Some points:
[ 13  -1 -56  68   1  56 -53 -46  11 -14 -14 -44  72   8 -46  29 -47 -18  39 -25   4  19   6  27  15 -36  25  67 -30  27  -1 -42]
[-107  -11   24 -104   12   24   27  -50  -58  -47   21   -4    6  -39   49    8  -53  -16  100   -5    7   25   48    1    2  -21  -59  -37  -11  -53  -28  -33]
[ 32 -46 -91  40  33   0 -19 -16 -64 -25  23  42   9  30 -51  86  24 -28 -11  58 -42 -55  63 -33 -25  10  68  27  53 -37   0  29]
[ 18 -94  33  10 -20  20  23 -24 -10 -12 -51  12   9 -26 -40  -3 -11   7 -19 -38 -39 -23 -14 -12   4  13 -19   3  65  41  26 -84]
[ 40  23 -52 -29 -26  50  24  42  58 -15 -39 -72  45  85  -5 -10 -17  -4 -34 -46 -69  37  50 -35  -3  -2  43 -26   9 -54 -39  46]
[-10  26 -23   3  21  16  13  15 -14  34  87  -5  17  -8   1  46  -6 -49 -52  35  41 -64   4   7  95 -75 -27  -9   4  71   1  13]
[ 32 -81 -19  16 -25  18 -44  34  43  22  31  77  25 -33   9 -73  56  81   7  23 -39  16  -3 -27  18 -34 -36  31  18 -34 -74 -40]
[ 35  42   8 -11  19  61 -24   7  41   7  -5 -21  15  -6 -20  24 -29  60  -7  33  50  21  30 -32 -50 -18   7  94  22  -2   9 -14]
[  18  -24  -50   -6    6   39  -18 -123   31   -3  -88  -38  -43  -52   -5   23   47  -18  -26  -48   70  -64   32   45  -51  -77   48   26   13   -2   29   59]
[ 19  11  11  -7  49  38  -4  26  71  -8 -26  26 -53  41 -15 -50  49  18  10 -30   0 -36  34  38   6 -34  86  -2  66 -43  55 -43]
[  6 -15  57  26 -19 -12  26  30  37  37  -2   7 -25 -74  28  36  21  55  12  35  35  59 -22 -13  -2 -34  24 -40  -1  26 -80  -1]
[-20 -26 106 -21  42 -54 -16   9  22 -42  30 -20  57   0 105  66  34 -36 -77  14  -1  67 -24 -40 -24 -41   5  76  -6 -39  44  10]
[  7  -2  38 -51  -6  17  29 -41  23  12  17  67  22  32  -9  29 -34   4  40  33 -82 -28  25 -26  14   8  -5  17 -57 -11  53  51]
[-76   7  15  91  29 -17 -18  12 -21  17 -14  46 -21 -42  20 -15   2  22 -21 -39 -21 -31  27   0  26  17  28 -36   1 -31  13  38]
[-21  57 -67 -51   9 -74  -3  37 -17  18 -19   7 -24   3 -70 -22 -20 -38  -3  37 -10  -9 -27 -10  -9 -94 -52 -36 -81  -2 -31  42]
[  6  50 -37  36  -2  17  25  22   0 -85  53 -24  32 -58  30 -61 -17  -8 -13 -82 -16 -21 -44 -62 -82  -6  27 -25 -33  -7  50 -19]
[ 44 -33 -37 103  13  13  15 -16  30  10 -62 -35   0   5  15 -43  66  11 -30  -8  42 -20  26 -66  34  54 -31 -23 -31 -33 -45   1]
[-38  -6 -14  38 -21   1  41 -33   2  37  43 -61  41  49  15 -65  -4  85 -51  12 -21 -56 -80  35   8 -24 -42  79  38 -35  29  24]
[ 19 -27  -6  44  12  32  -9 -11  73  30 -12  56 -35   4 -37   0 -40  44 -22 -45  38   8  -3 -50  68  25 -23 -31  44  -2  35  35]
[ 21 -38  43 -38  86 -62 -74 -26  61   0  56 -55  -5 -40  12  -8 -57   1  59 -23  11 -44   8  33   7  49  51 -71 -17  53 -69  30]
[-81  -2  15  24  59  43  24  44 -39  27  42  13   0  35 -13 -16  24  31  49  16  26 -13  -6  31 -67 -42  24 -48  23  -6 -37 -17]
[-11  41  26   0 -26  13 -32  20  11 -12   3 -17  -2  -5  10  19 -10 -64  59  -1 -25   8 -12  20  -4  54  -1  60 -32  15 -74  15]
[ 75   3  60   8 -73  17  11  17 -53   5  62   5  51 -46   8 -76 -14  18 -28  69  51 -52  14  26  16  18   3 -36  34 -27  49  19]
[ 37 -17   6  83 -31   4  31 -17  -1  27  26 -23 -77  23 -60 -20   1  29  -8  18 -31 -60 -35   5 -30  27  -8  21 -30  33  23 -22]
[-63 -36  23 -71 -32 -21 -18  80 -27  23  -1  92  90  58 -18 -25 -55 -44  59   5  98  -6 -25 -50 -23  20 -30  72 -61  26  46  10]
[-42  12  20 -15  72   3  30 -38 -18   8 -50 -21   0  36  21 -49  20  26 -23  50 -25 -11 -76   8  54  51  57 -14 -34  65  44 -48]
[ 32 -19  59 -30 -22 -49 -32  48 -71 -38 -32  -8 -21   6  30 -34  31  -2  -4 -20 -19  -4  30   5  40 -40  67  -2  54  46 -34  30]
[ -2  23  54 -15   3  44 -32  10 -25  91 -44   2  23  12 -38  28   9 -28  38   1 -17  27  -9 -17 -20   5  21  21  36   4 -19  80]
[  23   -8   -9    7   53  -36   57  -43   51   66   36  -12   19  -10 -103   -9   47   15  -30  -74   -6   32   71   52  -27    2    1   36   17  -19   51  -30]
[  5 -25 -36 -41 -54 -17  -1 -41  27 -27  15  24  52   1  18  11  -4 -16 -10   6 -31  38 -49  24  21 -48  29  -2  38  62  24  41]
[   4  -86   13   -1  -15   32  -10  -43  -11   35   50    8 -105   58    6  -12    7  -12  -77  -21  -11   34   -4  -22  -67  -25  -41   24  -18  -12  -19   -3]
[ 61  54  19  23 -60   3  27  45 -30   4  22 -52 -61  26 -40   3  -6 -14  10 -17   9  31  52  62  37  42 -30   7  29  -6 115  22]
[ -5  21   0 102 -38  10   1  33 -23 -68  58  18 -70  21  -1 -13  10 -33  69  19 -50  21 -49   0  45 -47  15  34 -14 -15 -31  -2]
[-65  29  29 -10 -55 -57 -99 -18  -6 -18  36  -5  28  55  14   9  67  11  -8  15  -5 -54  29 -21  15  34 -60 -39 -16  13  26  -3]
[ 73  60  -7 -42  31  24  -4  12 -59  22 -32  43 -65 -53  -9 -42  48  -6 -20 -30  22   4  20 -84   6  -6  -3 -21  -4  12  45 -75]
[-14 -20   4  15  15   5  24 -12 -15 -95  22  10   7  24 -46 -47  27  16 -28   8  18  61  13  48 -34  73 -15 -77 -20 -12  33  54]
[ -52   -2  -83  -60  -10   49  -20   42   35  -29  -33  -45  -39  -23   98   11   41   37  -21   50   16   24   27   46   -4   17   46  -10 -120    1   24   -7]
[ 27 -40 -32  -4 -14  -2 -11  37 -53  40  12  16   9 -30   4  43 -26 -34 -15 -28 -11  20 -24  12  46  32  15 -42 -44 -48 -10 -53]
[ 64  17 -27  -9  37   0  53 -40  40 -20   5  53 -43  26  -1 -39  52 -55 -48 -35  31 -47  -7 107  26  19 -34  66  43 -75 -44 -35]
[-21  52 -28  -6  45 -10 -59 -66   8 -19 -67 -50 -15 -50  30  31 -38 -89 -15 106  32 118 -74 -14 -77  20  -6 -10  37 -53   2 -25]
[-42  80 -26   0  43  88 -26 -51 -11 -15  13  28  -6 -44 -13   9 -36  32 -83 -21 -31  11  41  33 -40  47  -8  42  -8   4 -63  -9]
[-13  80  28 -64   3 -62 -24 -50  25  -3 -15 -79  31 -28  11  72 -31 -20  87 -29 -32 -16 -59  16  -5 -65   4 -33 -15 -98 -20 -42]
[-22  82  54  48 -48 -74  66   0 -21  33 -75 -21 -59   8  65 -76 -17 -48  16  40 -22  10 126  29 -10 -28  31 -22  63  60  44 -20]
[-56 -17   3 -20 -26 -21  58  41  77  -3 -55   6 -12 -85 -38  83 -28 -19 -23  -9  -1 -72 -11  -2 -62  49  55  26  -1 -27 -22   6]
[-11  20 -17  -2 -41  34  10 -24 -32  -4  42  -1  -5  38  20  87  46   9  16 -45  17  31   2 -22  11  89 -36 -72  42  53 -63 -24]
[ 64   3 -40  30  36 -99 -21  21 -12   6 -23  69  -4  83 113  38 -94  55   8  -9  10  -3  20  62 -91  -2 -15 -33  -4  41  -7 -16]
[-25  10 -46  19 -10 -87  29   5 -64 -86 -12   1 -10 -25 -37  30 -28  59  26  32  46  52  19 -66  49   5  32  44 -51   1 -37  15]
[ -46   42  -35  -22   82    2  -59   46   79   -9   -4  -84  -66    7  -63   28    2  -21 -127  -15  -10    6   62   -5  -11  -21  -11   28   62  -19   18  -42]
[ 11 -18 -90 -17  68  -8  29  32 -14   9 -15 -46 -72 -68  36 -31  14 -25  43  21 -44  -2   3   2 -14  45 -73  52  94  20  36  73]
[  83  -12   13   75   32   32   33   45  -12  -42  -87    8   19  -20  -44   40   23   34  -20  -16  -33  -57    9   34  -17  -38 -114  -39   -2   14    2    3]
Along one direction, these points spread out more than along any other. Take the direction at right angles to it along which they spread out most. Then take the direction at right angles to both along which they spread out most. Go by this last direction. Where along it does each point below lie, from 0 to 99? 50 is the average, and the first point above lies past it. One standard deviation of the points above along it is 16.
[-21  57 -67 -51   9 -74  -3  37 -17  18 -19   7 -24   3 -70 -22 -20 -38  -3  37 -10  -9 -27 -10  -9 -94 -52 -36 -81  -2 -31  42] 47
[ 75   3  60   8 -73  17  11  17 -53   5  62   5  51 -46   8 -76 -14  18 -28  69  51 -52  14  26  16  18   3 -36  34 -27  49  19] 38
[-38  -6 -14  38 -21   1  41 -33   2  37  43 -61  41  49  15 -65  -4  85 -51  12 -21 -56 -80  35   8 -24 -42  79  38 -35  29  24] 67
[ 21 -38  43 -38  86 -62 -74 -26  61   0  56 -55  -5 -40  12  -8 -57   1  59 -23  11 -44   8  33   7  49  51 -71 -17  53 -69  30] 45
[ 19  11  11  -7  49  38  -4  26  71  -8 -26  26 -53  41 -15 -50  49  18  10 -30   0 -36  34  38   6 -34  86  -2  66 -43  55 -43] 35
[-20 -26 106 -21  42 -54 -16   9  22 -42  30 -20  57   0 105  66  34 -36 -77  14  -1  67 -24 -40 -24 -41   5  76  -6 -39  44  10] 55
[ 13  -1 -56  68   1  56 -53 -46  11 -14 -14 -44  72   8 -46  29 -47 -18  39 -25   4  19   6  27  15 -36  25  67 -30  27  -1 -42] 74
[-11  20 -17  -2 -41  34  10 -24 -32  -4  42  -1  -5  38  20  87  46   9  16 -45  17  31   2 -22  11  89 -36 -72  42  53 -63 -24] 56
[ 19 -27  -6  44  12  32  -9 -11  73  30 -12  56 -35   4 -37   0 -40  44 -22 -45  38   8  -3 -50  68  25 -23 -31  44  -2  35  35] 64
[-42  12  20 -15  72   3  30 -38 -18   8 -50 -21   0  36  21 -49  20  26 -23  50 -25 -11 -76   8  54  51  57 -14 -34  65  44 -48] 37
